0: (21 -17 -26 45 7 8 -4 86 6 -76 4 6 60 -22 -10 1 22 -45 7 -25 -27 -9 -3 -28)
1: (-7 20 80 50 -15 6 -11 16 23 -3 -6 -10 -7 -24 -48 6 -12 -14 0 -5 16 -11 -48 26)
2: (-20 -5 -53 -63 -5 9 7 -15 -1 -55 9 7 54 -14 -23 12 14 23 15 23 -28 27 65 -42)
3: (4 2 73 5 -16 0 -31 3 32 -17 -9 -4 -1 -24 -17 -21 6 1 0 -39 13 18 28 33)
4: (25 -27 -28 -38 -28 10 12 0 17 -36 -10 -5 -3 -6 46 -23 -3 29 0 -26 -4 20 84 10)
5: (-4 -3 86 15 -41 2 -26 -5 26 -28 -8 -2 -17 -29 -9 -13 -8 13 -9 -8 24 15 36 41)
6: (-3 19 73 8 17 -9 -53 -17 31 48 7 -1 -21 -5 -8 -7 -6 11 -7 -49 0 -3 -21 38)
7: (-3 -18 -106 5 3 4 30 23 -29 -46 9 9 58 5 2 20 17 -3 12
 41 -33 2 0 -60)
8: (-1 -18 -40 17 -6 1 35 16 -8 -96 4 -10 44 -4 3 13 -8 7 -6 34 -11 9 50 -49)
9: (-6 15 51 45 24 -11 -37 -1 5 66 4 3 -41 16 11 -4 6 -17 -9 -33 9 -21 -66 31)
10: (-15 32 -30 -13 17 2 3 -1 -3 57 0 -10 25 -9 -63 15 2 4 10 12 -16 18 -49 -8)
11: (-20 12 3 -67 30 -8 -28 -63 10 22 7 -2 -11 12 6 -8 11 38 -3 -20 -14 36 65 2)
12: (-17 -26 74 15 -33 1 15 -20 -5 -94 3 2 3 -13 12 -11 -10 -3 -9 19 11 11 84 -1)
13: (22 1 -82 -66 -11 2 13 19 -19 23 -4 -8 27 -11 -21 10 9 28 24 7 -1 24 3 -21)
14: (-27 14 -41 -62 2 7 -2 -33 5 -15 8 -5 45 -17 -36 13 4 38 12 25 -30 33 53 -28)
15: (-5 -9 -76 -44 58 -11 -14 -24 -34 57 11 17 -15 56 77 5 9 9 -9 -21 -18 -11 -1 -27)
16: (-9 22 22 14 -12 0 22 -12 -25 58 -4 -5 -18 -8 -70 24 -15 -1 7 52 20 -7 -65 -3)
17: (14 -13 -66 -24 61 -1 -19 32 28 -54 6 11 60 -3 6 -10 41 6 8 -42 -39 6 15 -36)
18: (-16 -17 -31 -46 17 -1 -23 -32 -5 -72 11 16 28 4 46 -17 20 34 6 -26 -30 30 117 -26)
19: (-2 20 9 8 39 -10 -27 6 22 34 3 -13 16 10 -10 -5 9 -4 -7 -71 -12 5 -25 14)
20: (8 -37 79 9 4 -2 -23 5 3 -46 0 12 -19 1 70 -34 5 -12 -11 -46 6 -5 47 30)
21: (-12 11 -28 -89 11 6 -24 -20 18 8 -1 -6 33 -13 -23 -9 15 43 12 -12 -24 26 69 -5)

(-16 -21 53 34 -31 -3 46 14 9 -43 -1 -9 0 -11 -12 4 -11 -35 4 16 16 0 -6 6) >> 1
(0 16 -19 28 4 2 31 9 -3 50 -8 -10 -9 5 -39 26 -11 -22 6 38 2 -12 -86 -4) >> 16
(-4 3 62 -2 28 -3 -28 -19 24 -24 -2 -3 10 -4 -3 -12 1 -21 -14 -56 4 12 40 25) >> 3
(4 -9 -80 -19 -15 7 26 21 10 -45 3 -1 57 -2 -10 17 11 -7 9 17 -19 10 -7 -39) >> 7
(9 -5 -69 1 62 -17 -9 8 -20 92 7 18 -29 46 44 20 -1 -13 -4 1 -7 -40 -77 -16) >> 15
(43 -8 22 20 -40 0 3 45 16 31 -18 0 -38 -15 -14 -17 -6 -8 9 4 36 -24 -47 47) >> 1
(19 14 -66 -32 50 1 -17 23 6 13 6 -14 35 1 -12 -1 23 7 16 -51 -27 5 -6 -12) >> 17
(-5 -10 14 78 -28 -1 51 32 -21 23 3 13 -26 3 -33 18 -16 -53 4 71 24 -50 -97 -1) >> 16
(6 -13 5 18 27 -10 15 -8 -23 -21 3 -2 -26 35 87 -4 9 -24 -31 -31 4 -11 -3 5) >> 20
(-1 24 20 -34 -4 3 -18 -19 20 56 -12 -10 -21 -11 -39 6 -4 31 4 -21 8 13 -4 32) >> 6
(1 15 -43 4 0 6 12 24 -1 0 6 -5 44 -20 -54 27 23 -20 10 3 -24 12 -31 -35) >> 10
(3 23 -93 52 20 8 -5 66 -5 24 13 14 50 -13 -70 26 -1 -20 25 43 -29 -39 -92 -43) >> 10
(5 19 -79 8 8 7 28 26 -23 45 3 -9 12 9 -48 33 -11 -14 11 58 -9 -17 -70 -32) >> 10
(15 12 -35 -36 -19 9 13 -1 -1 68 -8 -12 -25 6 -16 6 -10 5 12 6 25 0 -40 16) >> 10
(-12 22 -36 18 -1 -1 38 -13 -24 49 1 -8 -11 13 -48 36 -9 -18 2 65 10 -20 -61 -23) >> 16
(44 -14 5 33 -51 7 23 58 11 18 -20 -1 -27 -10 -12 -17 -5 -19 21 12 39 -28 -62 22) >> 1
(12 -6 -7 -43 26 -3 -4 -11 4 -14 -4 -4 5 11 44 -15 21 -7 -5 -60 -5 20 49 -7) >> 4
(-2 12 30 28 7 -5 7 -19 -11 46 -6 -14 -39 19 4 13 -8 -15 -13 2 17 -14 -41 19) >> 9
(-14 -23 79 -3 29 -8 -50 -21 23 -38 4 19 -21 5 54 -23 0 12 -28 -53 -1 -2 68 37) >> 20
(-2 -9 -4 56 -22 2 50 7 -24 6 4 -17 -3 11 -21 15 -15 -37 2 35 25 -11 -48 -20) >> 16
(-11 32 59 53 26 -4 -40 -5 19 71 3 3 -33 -7 -50 4 -6 -2 -2 -6 7 -27 -74 35) >> 9
(-1 -8 61 97 -1 -9 5 3 -11 26 0 12 -52 20 29 2 -16 -47 -20 19 20 -52 -67 30) >> 9
(7 3 71 20 -29 -3 1 -3 10 16 0 -5 -31 -7 0 -8 -30 -5 -15 -2 29 2 -36 36) >> 1
(34 8 31 51 -30 6 -14 56 26 36 -14 2 -23 -28 -58 -10 -7 -8 17 0 22 -33 -77 49) >> 1
(13 -29 -65 34 49 -17 24 23 -30 29 7 21 -26 51 90 4 8 -34 -10 -3 -16 -35 -41 -37) >> 15
(27 -7 -54 54 75 -10 -18 20 -17 30 10 18 -32 55 99 -21 5 -27 -13 -39 -29 -47 -34 -15) >> 15
(14 0 -103 7 75 -9 -12 20 -36 67 13 25 -10 51 62 4 10 -7 6
 -27 -35 -43 -51 -37) >> 15
(-2 27 10 36 -9 6 -8 20 22 1 1 -27 22 -17 -64 28 -8 -11 0 9 -1 -4 -46 7) >> 1
(-20 -1 23 -19 -24 3 -13 3 6 -86 6 -6 35 -20 13 -6 16 10 -10 -14 -10 23 85 -6) >> 12
(21 -6 -38 17 56 -12 7 -7 -31 44 2 4 -43 53 66 5 -14 -18 -13 -6 3 -34 -34 -10) >> 15
(7 20 -89 5 22 7 16 32 -5 49 6 -7 26 -4 -48 26 1 -4 13 16 -15 -16 -69 -25) >> 10
(-6 6 46 -16 -32 0 10 -33 16 16 -8 -12 -28 -14 -28 0 -16 18 9 25 23 25 -1 22) >> 5
(48 -6 -9 -16 -57 8 8 37 5 38 -21 0 -35 -17 -12 -20 -7 8 23 14 48 -15 -30 31) >> 16
(24 9 -35 59 -28 4 34 52 -11 39 -10 -2 -22 -3 -34 8 -11 -22 18
 53 31 -36 -102 -7) >> 16
(-13 -8 -34 -35 57 -15 -16 -47 -25 55 10 14 -29 48 79 -1 5 9 -21 -22 -6 1 4 -9) >> 15
(6 -42 -121 -12 22 3 15 21 -38 -77 6 37 32 30 85 -9 16 16 3
 37 -39 -24 66 -68) >> 7
(-21 38 -18 -44 15 2 -17 -42 6 32 2 -13 21 -14 -64 20 -6 37 10 18 0 22 -7 -4) >> 10
(8 13 -26 -44 37 -2 -25 20 21 8 6 -7 29 -1 21 -6 20 14 -4 -75 -24 17 9 -16) >> 19
(-4 12 -18 -43 39 2 -45 -17 19 24 8 -8 14 1 35 -8 21 4 5 -64 -30 23 45 -6) >> 11
(6 -24 34 5 28 -6 -26 -14 -5 -10 8 9 -34 28 93 -34 4 1 -14 -59 -10 3 52 8) >> 20
(-2 7 -14 24 -18 2 16 49 -1 -35 6 -10 51 -23 -39 18 -2 -29 17 -2 -12 6 -28 -19) >> 0
(-4 27 26 41 -19 2 -6 9 11 67 -1 -1 -12 -20 -82 16 -5 -5 12 20 15 -13 -90 14) >> 16
(-17 7 56 -28 -27 3 -1 -28 13 -8 1 -15 -8 -18 -48 2 -11 23 -11 22 18 21 30 27) >> 5
(-10 -9 -44 -56 46 6 -36 -14 -3 -46 12 15 44 4 30 -9 19 31 -3 -47 -46 25 85 -23) >> 18
(9 -5 29 -40 11 3 -40 9 31 -39 -2 -5 26 -8 20 -28 23 3 -4 -50 -3 26 56 -8) >> 3
